Rows are one point carried round by a steady rotation, each followed by how many ticks it has turned.
The counts run from 0 to 432.
[ -6  -9 -12  -7   7 -26  10   5 -17   8   1  24   0  12 -29  -7  16 -10
   3 -18 -12  -3   8 -33  10  15  -2  -8   5 -13   2 -24  -9 -13   9]
257
[-21  11   8 -18 -10 -23  -7  -5 -18  -9   4 -10   6 -11  -9 -23   0  -5
  -5  38  -3  16  24 -14  -6 -10   7  14 -13  19   4 -13  18  -6   0]
198
[ -5   6  18 -20 -11  -9   3 -23   6  -5  17  16   9 -23 -16   3  12  -3
   0  16 -25   3  -1  -9  -3  -9  -1  11  15  12  -6 -19  36  13   0]
136
[  1 -29 -24  16 -16 -19  12  -4   0  15  -7 -10   6   2  12  22  12  -3
   6 -11 -18  -3   0   4  19  18 -12  -7 -12 -23  17   3   1   8   3]
374
[ -5  -2 -11  -5 -17  -4   3  33  -4  14 -16   8  14  20 -26   4   4  31
  14   6   6  -2   6 -20   7  21   7 -21 -11  -7  -1 -16 -16   5  -4]
185
[ -1   9   9 -16   3 -25 -10  -9  -7   7  13  19  -8  24 -16   4  38 -14
  -7  -9 -20   7  15 -14 -12  -6  -4 -11  15   6  -3  -8 -16 -13  14]
395
[ -3  12  21 -16  -5  15  -4 -14  10   0  15  17  19  -8   8  12   9  17
  10 -11 -11  13  -2   4   8 -19 -22   1  15  -5 -23  12  28  -1   4]
211
[  7 -24  -7  18 -25 -19   2 -14  11   9   9   1  10  -2  19  32  15   2
   0 -13 -21 -12   2  16  14  19 -10 -10 -13  -8  12   4  -5  17  -4]
373
[ -5  -4   3  -7   4 -14   1 -13   2  18  13  -3   0  18 -22  -6  30 -17
   6  10 -11  -3  -9 -32   2  -8 -20   0  32   9 -14 -10  -1  -1  24]
268
[ -2  12  -3 -18  -1 -15  -2  -6  12  15   4 -22   3  10   5 -18  14 -22
  13  37   9   5   5 -16  -7 -23   2  13  22  21 -15   4  -4  -7   5]
270
[ 11 -10  11  12 -12   2 -22 -25  -7  -9  21  -9 -10  -6  13  14  -8  -6
 -26 -13  -8  -6  11  38  -5   4  -8 -16  -1  14   2   6 -24  12  -1]
233
[ -7  -3  -4   4  26  12  -6  -2 -15   4  16   0  13   3  10  -6 -27 -16
   7 -32  10  -9  -2  -6  26 -19 -14  16   3   1 -12  18 -20 -12  13]
416
[ -7 -10 -23   3   7 -24   7   3 -16  10   0  19  21   7 -18  12  -6  11
   8 -28 -11 -14  10 -21  26   7  -4   1 -15 -15  11 -14 -10  -5   5]
54
[ 28 -21 -26   3  -9 -10  15   3  11  22 -23 -16  -2  11  -6  12  -7  30
  14  -1   4 -10  -7  -9   3  12  -9 -23   8  -3   3 -12 -12  14   4]
110
[  2   8  15 -12 -17 -12  -2 -30   9  -4  25  15  17 -24  -7   0  11   0
   1  10 -16   7   5  -2   3  -5 -15   2  15   3 -15  -6  38  -3  -3]
72
[ 17  16   2 -18   1  -7   8   4  17  16   9  -4  17  -3  11  -9 -13  33
  22   8  17   5  -1  -3  -3 -31  -5   0   6  12 -24  15  12  -9  -5]
410
[ -1  18  21 -15 -18 -26  -9  -1 -21 -17   9  16   1 -13   2  -6   5  10
  -6   6 -11  10  20 -10 -21  -6  15 -14 -15   7  -1 -18   1 -20 -22]
391
[ -7  -8   9   0  -6  -1   2 -10  15  18  19   2  15  14   0   2  27 -20
  15   6  -7   2 -11 -15  23   1 -25  -1  27  -9 -24  14   4  -3  14]
76
[-14   4 -12  -4  -2  -4  -8  -4 -31  -9 -10  -4  23 -13  12  23 -29  12
  -4 -11  -1  -6  13 -12  20  -1  -5   1 -24   0  11 -21  -9 -11 -14]
51
[  1   6  16 -15  -5 -26   2 -20 -10  -8  16  19  -1 -18 -20  -1   9   4
 -10   7 -23   0   4 -21 -10  -7   0   0   9  10  -5 -30  22  -9  -4]
264
[ -8  13  -4 -10 -17 -11  -6  26 -14   8 -14   8   4  23  -6 -13  20  -4
  10   9   8  13  20 -12 -10  16  13 -21  -3  -7  -5  -3 -33 -17  -5]
387
[ -3  -7  -4   0  16 -13   7   0   2  18   2 -29   6  12  11 -10  -5   9
  17  11  12  -4 -11 -26  18 -32 -20  12  10   6 -14  14   0 -10  11]
408
[-19   0  14  -7  -8 -21  -2  10 -20  -5   7 -12   3   0 -24 -26   3   8
  -4  41   0   9   6 -29   0  -1   0   2  -3  15  -4 -15  13   3   3]
197
[  7  -6  -4   2   0  12 -13 -26 -22 -12 -17 -29 -17 -12  21  16 -21   1
 -22  -5  -5   6   4  17 -12  -2 -11  -8   9  10   8 -12 -15   9  -4]
104
[ 13 -13 -13   5   8   3  14  10   2   1  -2 -14 -17  -6  -7 -40 -30  -3
   6 -10  17  14   4  21  -9  -2  19  12   6  -3   1  16   0  13   5]
292
[-19  13   2 -23  10 -17  -5 -12  -9  -2  -6  15  -2   7 -10   6  26 -27
 -12  -7 -30  13  18 -12 -14 -17   8  17  12   8  10 -15   1  -1  11]
330
[ -6   3  -2   3 -12   3 -12   1 -24  -5  -6  -5  20 -10   2  19 -28  35
  -2  -2   3 -11   2 -18  19   5 -15 -16 -17   2  -4 -21  -8   1  -9]
50
[  8  -2  18   2  -3  12   9  14   4  -6  12   7   5 -11  -1 -23 -20  33
  10 -16  11  18 -10   8   1 -15  -1  -6   2 -12 -20  18  20  -4  -1]
219
[  7 -18   8  14   0  15 -11 -16 -22 -19  -3 -19 -21 -14  -7 -12 -24  12
 -26 -10  -2  15   1  22  -5   9 -17 -20   3  -3  -2  -2   5  14   8]
231
[-12  -5  12  -5   2 -12   1  -7   3  19  20  -2  11  22 -14  -3  32 -10
   8  15 -16   2  -1 -21  16 -10 -24   1  19   8 -11   7   6   5  27]
204
[ -7  -4  17   1   6   4   4  11  14  23  18  -9  12  20   4   7  14   7
  18   2  -2 -14 -15 -19  20 -31  -7  10  16  12 -18  16  -2   5  16]
343
[  2  25   3 -24  15  22  -8 -16   1  -4   0   8  18 -11  13   5 -26  12
   3 -23  11  12  10   9   5 -24 -12   8  12   0 -16   9   5  -8   3]
413
[ 28 -21 -13  12  -8 -22   6  -7  18  14  22   2 -12   1 -14 -17  -3  -7
   4  -8   7  -5   6  29   0  18   4 -10   5  11  -5  13  -8  18  10]
429
[  6  -8  21  19  -3   4   9  19   5   8  27   4  -3   9  16 -15   5 -10
  17 -21   5  -3 -19  -3   8  -6   1  -6  14 -12 -24  24 -22 -14  -1]
87
[ 16   4 -31  -8 -18  -8   6  14   5  19 -19  11  10  16   0  11   4  10
  21  -4   9   0  15  -6   1  24   5 -25   0 -10  -2  -8 -30  -9  -8]
248
